In the rows, 128 means zero.
Each path below is one point turned by a fixed rotation once a step. After each direction that follows a path, write how fast that rotation turns it, in deg/step (0 if it stays still).
Each turn is a multiple of 5 degrees from 10 to 175, or 0.
Each row of a path follows its step; steps can be skipped.
path 1
step 2: [127 127 126 130 128 127 133 127 136 129 129 131 125 122 121 128 119 130
 134 123 129 129 134 131 130 139 124 121 119 120 127 124 124 129 131 127
 124 133 128 125 124 118 132 128 119 136 125 125 134 120 131 140 123 132
 131 130 140 129 136 122 125 124 130 131 121 133 129]
step 3: [125 133 126 126 125 121 127 117 135 131 122 137 130 128 131 129 125 129
 134 127 124 129 119 122 135 139 124 132 126 127 115 127 131 127 121 128
 130 124 128 122 131 126 135 125 135 129 129 128 136 119 130 134 128 124
 136 125 134 129 127 139 125 130 134 122 123 127 130]
step 4: [134 132 130 129 124 131 114 121 129 130 117 135 130 124 125 137 130 128
 127 122 130 124 122 135 120 119 130 132 125 120 120 132 131 125 124 121
 128 127 134 127 119 127 126 131 132 120 127 115 134 128 122 131 127 133
 133 129 127 134 128 129 128 132 126 123 123 123 127]
step 8: [123 133 131 126 134 123 136 123 126 130 122 130 128 127 124 125 131 128
 126 119 128 136 132 121 132 135 130 129 132 122 124 129 124 138 126 123
 119 130 123 125 128 127 133 135 118 133 120 131 139 117 121 138 127 133
 128 133 133 132 128 127 127 133 120 128 119 127 129]
step 9: [125 129 124 120 127 118 124 122 134 131 128 131 129 130 131 127 134 127
 138 114 125 128 134 129 129 125 128 127 128 126 122 126 130 128 121 131
 130 125 128 126 114 121 132 123 137 126 118 130 139 124 129 133 130 118
 133 132 130 120 131 132 132 134 129 127 123 127 130]
step 14: [119 130 133 123 129 123 127 122 126 129 128 127 120 124 123 121 134 132
 138 118 128 140 125 122 126 139 128 127 125 121 130 129 132 128 126 124
 126 131 122 125 126 132 136 133 120 127 129 131 141 124 135 126 126 126
 134 128 132 120 128 123 126 118 123 125 128 134 130]
step 17: [131 133 127 118 126 129 122 128 123 137 123 131 122 125 128 132 123 119
 132 126 132 132 125 137 120 130 128 123 130 125 127 132 135 126 132 126
 131 128 132 133 123 123 127 122 126 118 120 122 134 130 130 119 122 127
 132 133 132 128 117 126 132 138 122 123 123 134 135]
Speeds:
[129 127 127 126 127 129 131 127 130 127 127 126 127 129 127 129 126 128
 128 128 128 129 128 128 130 128 129 130 127 130 127 127 126 128 128 125
 125 127 126 127 128 127 128 128 128 127 127 129 126 129 127 129 124 129
 129 128 128 128 127 127 128 125 126 129 128 126 130] => 130
path 2
step 2: [136 136 137 130 132 118 125 127 137 140 134 129 128 134 128 133 122 125
 133 134 121 131 135 134 127 123 123 130 120 131 129 119 126 141 132 128
 122 121 125 131 130 130 126 121 122 129 119 129 121 137 124 127 129 135
 130 133 119 125 126 127 129 126 131 122 133 123 129]
step 3: [137 129 126 135 128 126 133 138 127 139 132 129 128 127 126 126 121 122
 132 135 127 137 136 133 131 127 116 126 121 130 125 117 115 130 133 132
 127 131 128 127 133 123 134 124 122 134 135 123 124 121 130 131 128 132
 130 123 120 128 134 118 126 132 130 119 128 130 136]
step 5: [141 136 131 131 131 135 126 133 124 127 126 128 131 128 136 138 129 125
 128 128 129 135 125 131 132 134 127 128 131 125 133 121 118 129 124 137
 123 130 134 120 134 123 122 124 119 132 138 120 123 129 125 113 132 132
 130 125 125 125 127 130 128 127 128 121 135 139 128]
step 9: [128 131 128 129 130 121 136 133 142 130 130 131 127 132 132 133 125 134
 130 130 129 130 138 124 136 133 129 130 131 122 133 118 127 126 125 125
 124 135 123 129 137 119 122 120 123 129 127 134 123 136 125 123 127 128
 133 130 114 130 136 133 127 124 120 127 140 133 135]
step 10: [119 132 133 129 130 122 124 134 129 139 132 132 124 128 125 132 120 129
 130 128 131 128 126 127 134 129 126 130 121 122 127 122 120 135 131 119
 126 126 116 126 139 117 130 127 134 127 135 120 124 125 126 127 130 129
 138 134 120 119 137 131 131 132 123 129 129 130 139]
step 11: [126 127 127 119 130 133 139 135 133 137 125 136 122 133 121 123 118 121
 124 131 126 127 124 128 139 130 129 133 133 120 123 123 117 130 120 127
 127 132 124 130 128 121 129 126 131 129 131 126 114 121 131 122 137 123
 129 125 119 126 130 131 134 129 120 123 131 132 124]
step 13: [134 132 137 123 135 125 129 126 138 136 131 132 132 134 128 123 130 119
 131 124 122 137 121 122 133 127 131 130 126 128 135 119 113 134 119 130
 121 125 126 130 130 130 130 128 117 125 124 127 120 121 124 128 127 137
 129 130 123 137 128 135 123 128 118 130 133 130 123]
Speeds:
[125 129 129 126 131 129 126 127 130 128 127 127 128 128 128 128 126 127
 126 130 126 128 128 129 129 130 128 131 129 129 127 129 131 129 128 127
 127 127 130 128 129 130 129 129 128 127 129 127 128 128 127 125 129 129
 126 126 128 127 127 127 129 129 128 126 127 130 129] => 115
path 3
step 0: [130 124 115 129 132 130 131 127 125 128 143 128 130 129 124 133 127 135
 127 124 131 126 129 122 123 135 132 138 132 128 123 125 125 133 130 148
 134 126 130 122 132 132 130 144 129 117 132 130 128 126 131 126 123 131
 135 124 128 126 139 126 130 123 121 134 128 129 129]
step 2: [135 123 119 125 130 124 135 123 117 117 130 130 130 125 128 124 122 115
 131 126 131 126 118 118 124 129 132 137 141 125 133 125 126 137 128 129
 129 121 122 127 119 123 126 125 124 117 114 129 135 129 132 128 121 123
 129 127 121 123 127 129 127 127 124 132 128 132 129]
step 5: [131 121 126 134 136 127 129 133 117 118 143 131 124 121 122 128 127 125
 122 132 137 133 123 129 129 127 130 134 127 125 126 129 122 136 128 131
 125 126 126 128 128 123 126 132 133 117 128 122 135 131 125 127 127 123
 135 144 113 119 131 130 126 134 131 127 135 122 124]
step 6: [126 128 113 121 129 130 133 141 127 129 135 132 134 130 131 133 127 135
 126 123 127 129 120 133 125 124 129 141 129 128 136 131 128 131 127 122
 134 122 121 125 135 128 122 140 132 133 132 126 124 133 133 123 122 126
 132 132 131 127 137 128 126 130 140 137 127 138 134]
step 8: [122 128 119 137 135 136 129 131 129 127 136 130 125 123 122 119 130 120
 128 121 128 128 130 125 127 126 133 137 127 134 132 131 124 124 131 132
 123 119 125 123 128 127 123 132 128 124 125 123 137 122 144 121 127 118
 127 131 113 126 136 122 130 122 130 139 132 122 130]
step 12: [128 131 115 135 124 122 132 130 120 130 138 132 135 122 124 130 116 126
 136 132 129 126 132 131 130 121 126 136 135 127 122 126 122 125 124 125
 123 123 132 132 131 128 122 142 132 121 127 132 123 134 134 131 124 127
 127 126 138 118 131 131 116 136 130 128 131 120 132]
step 18: [137 121 117 130 132 124 135 127 122 121 143 124 130 127 124 128 129 118
 120 133 128 130 126 128 136 120 140 134 135 125 123 129 131 127 128 133
 131 130 120 127 136 122 129 134 118 120 126 123 136 132 125 133 128 121
 130 129 129 118 134 129 124 134 132 127 130 137 127]
Speeds:
[126 126 129 127 130 129 131 129 128 127 129 129 128 125 128 128 127 129
 126 128 129 128 125 128 128 127 128 128 128 127 128 127 130 129 129 127
 129 129 127 126 127 126 128 127 127 129 127 128 127 128 124 125 127 127
 129 128 130 127 127 127 129 127 130 127 127 130 126] => 85
path 4
step 1: [114 131 120 134 132 129 129 124 127 128 126 127 123 124 129 123 131 131
 139 114 125 123 124 133 122 128 129 130 127 123 137 128 122 121 129 123
 125 131 121 124 127 136 128 128 130 127 129 125 127 128 130 130 135 128
 129 129 127 129 120 129 132 139 132 135 124 125 118]
step 3: [122 133 130 119 122 124 133 131 133 134 121 124 128 123 124 124 127 128
 134 117 125 125 127 134 121 129 130 125 132 130 129 131 132 124 140 137
 121 124 134 122 115 134 129 123 135 128 125 123 126 131 134 131 129 129
 133 127 132 127 123 124 122 133 125 128 123 132 130]
step 4: [117 129 121 127 126 127 121 126 128 130 126 124 122 123 125 128 138 126
 141 123 124 125 129 139 116 129 123 132 135 133 133 132 129 131 133 134
 132 129 123 118 122 131 131 123 134 132 131 129 125 133 123 128 133 134
 130 128 135 130 123 129 122 125 121 127 123 129 127]
step 12: [123 130 123 128 127 128 130 130 124 128 123 122 130 126 117 118 124 120
 130 120 126 125 123 135 123 130 122 126 135 134 133 128 133 126 130 140
 121 126 126 123 118 143 130 125 133 126 127 126 123 130 133 127 128 131
 130 131 133 127 125 131 124 123 119 130 129 136 126]
step 16: [124 132 127 128 136 125 129 130 130 131 123 124 131 118 131 131 125 124
 132 113 127 132 137 132 121 121 129 127 132 128 134 127 132 128 132 136
 125 130 126 127 116 134 126 123 133 125 128 120 122 138 132 129 130 125
 132 122 127 126 124 129 122 138 131 138 126 128 128]
step 19: [118 131 121 126 128 125 128 135 139 125 121 123 129 123 129 123 122 128
 135 120 121 129 124 134 118 130 131 129 127 134 130 130 126 127 126 132
 126 128 124 129 116 127 126 127 135 133 128 125 121 125 129 131 133 119
 134 120 126 137 123 129 127 124 124 126 121 122 123]
step 20: [120 129 126 128 129 124 131 126 130 133 123 123 129 126 121 122 131 128
 130 118 125 127 129 140 123 132 128 127 137 132 135 135 128 119 135 136
 118 131 124 123 117 127 130 125 139 129 119 133 128 123 127 129 124 131
 135 129 128 131 121 131 129 135 129 126 127 125 125]
Speeds:
[126 130 127 129 126 129 128 131 129 128 130 127 129 128 128 128 128 129
 129 129 128 127 127 127 129 127 128 130 128 126 130 130 128 129 125 126
 131 128 130 126 129 128 127 128 127 127 130 130 127 128 127 128 128 126
 126 130 127 126 128 128 129 130 128 127 127 129 125] => 85
path 5
step 0: [124 131 132 132 126 132 126 122 116 132 124 124 131 125 126 135 124 114
 124 123 130 127 130 128 126 122 128 132 123 124 127 130 122 123 136 119
 125 132 131 130 126 120 124 134 127 127 126 115 124 135 124 122 132 129
 123 123 117 132 124 125 130 133 125 136 126 135 127]
step 3: [127 132 115 133 129 131 125 130 125 133 123 131 124 130 130 128 121 119
 121 131 127 119 131 128 132 119 124 121 125 122 124 129 128 127 127 122
 123 135 135 134 129 126 129 128 127 131 136 130 131 124 119 130 118 127
 129 126 140 130 129 123 123 129 129 129 120 139 123]
step 9: [127 135 125 125 120 130 131 129 128 117 117 132 131 128 134 118 129 135
 126 126 139 117 131 133 125 124 127 128 131 126 134 124 138 129 126 135
 129 135 125 123 126 131 127 136 128 125 134 135 131 128 125 130 129 134
 129 124 120 126 123 120 136 125 124 128 129 117 129]
step 13: [127 129 120 130 126 118 134 122 133 126 125 119 125 135 128 130 119 123
 131 117 130 132 131 131 130 133 124 121 125 139 131 124 128 128 129 127
 129 132 127 133 136 132 134 134 118 124 125 125 127 134 129 127 123 130
 137 122 135 122 126 119 137 131 128 130 122 130 134]
step 14: [140 130 127 128 130 125 123 137 120 131 130 123 120 126 131 123 134 139
 140 118 132 128 125 132 129 117 131 132 124 127 123 128 120 130 120 129
 125 123 127 128 127 133 123 123 127 126 126 131 125 127 125 121 122 125
 118 123 125 129 124 123 134 126 121 124 128 134 126]
step 15: [123 137 125 130 126 133 118 127 128 128 130 131 134 120 128 122 119 127
 136 136 118 126 133 133 126 134 124 130 119 132 132 132 126 127 126 123
 123 127 133 128 132 127 116 131 127 124 133 121 121 124 124 123 129 128
 128 129 125 138 126 129 128 136 137 131 125 126 129]
step 20: [127 132 127 133 129 128 132 128 131 129 126 122 129 123 128 122 124 134
 129 127 134 125 126 124 133 130 121 126 145 126 142 133 128 134 133 125
 121 135 129 132 124 124 126 119 129 121 128 119 135 128 126 127 125 124
 127 136 135 130 136 120 125 126 127 131 125 138 126]
Speeds:
[130 129 128 128 128 130 129 125 127 128 127 129 127 128 126 127 126 129
 131 126 129 127 130 128 128 129 126 127 131 130 130 127 129 127 129 128
 130 129 128 130 128 128 127 126 127 129 127 129 126 130 129 127 128 129
 129 128 126 127 129 129 126 128 128 126 128 127 130] => 155
[128 128 130 127 128 129 128 129 124 127 128 126 128 129 128 125 130 130
 129 131 130 128 128 128 128 127 127 128 128 126 126 126 128 127 127 129
 128 127 130 129 129 128 128 127 129 127 128 128 127 128 132 130 130 127
 129 127 127 130 127 129 130 126 127 128 128 127 129] => 145
[129 128 127 128 128 128 126 130 128 127 128 130 126 128 128 127 128 129
 130 127 126 131 129 127 126 130 126 129 129 127 128 129 126 128 131 130
 127 128 128 128 129 128 127 127 131 130 128 129 130 127 127 129 128 128
 130 127 129 131 126 129 128 129 128 128 128 128 128] => 85
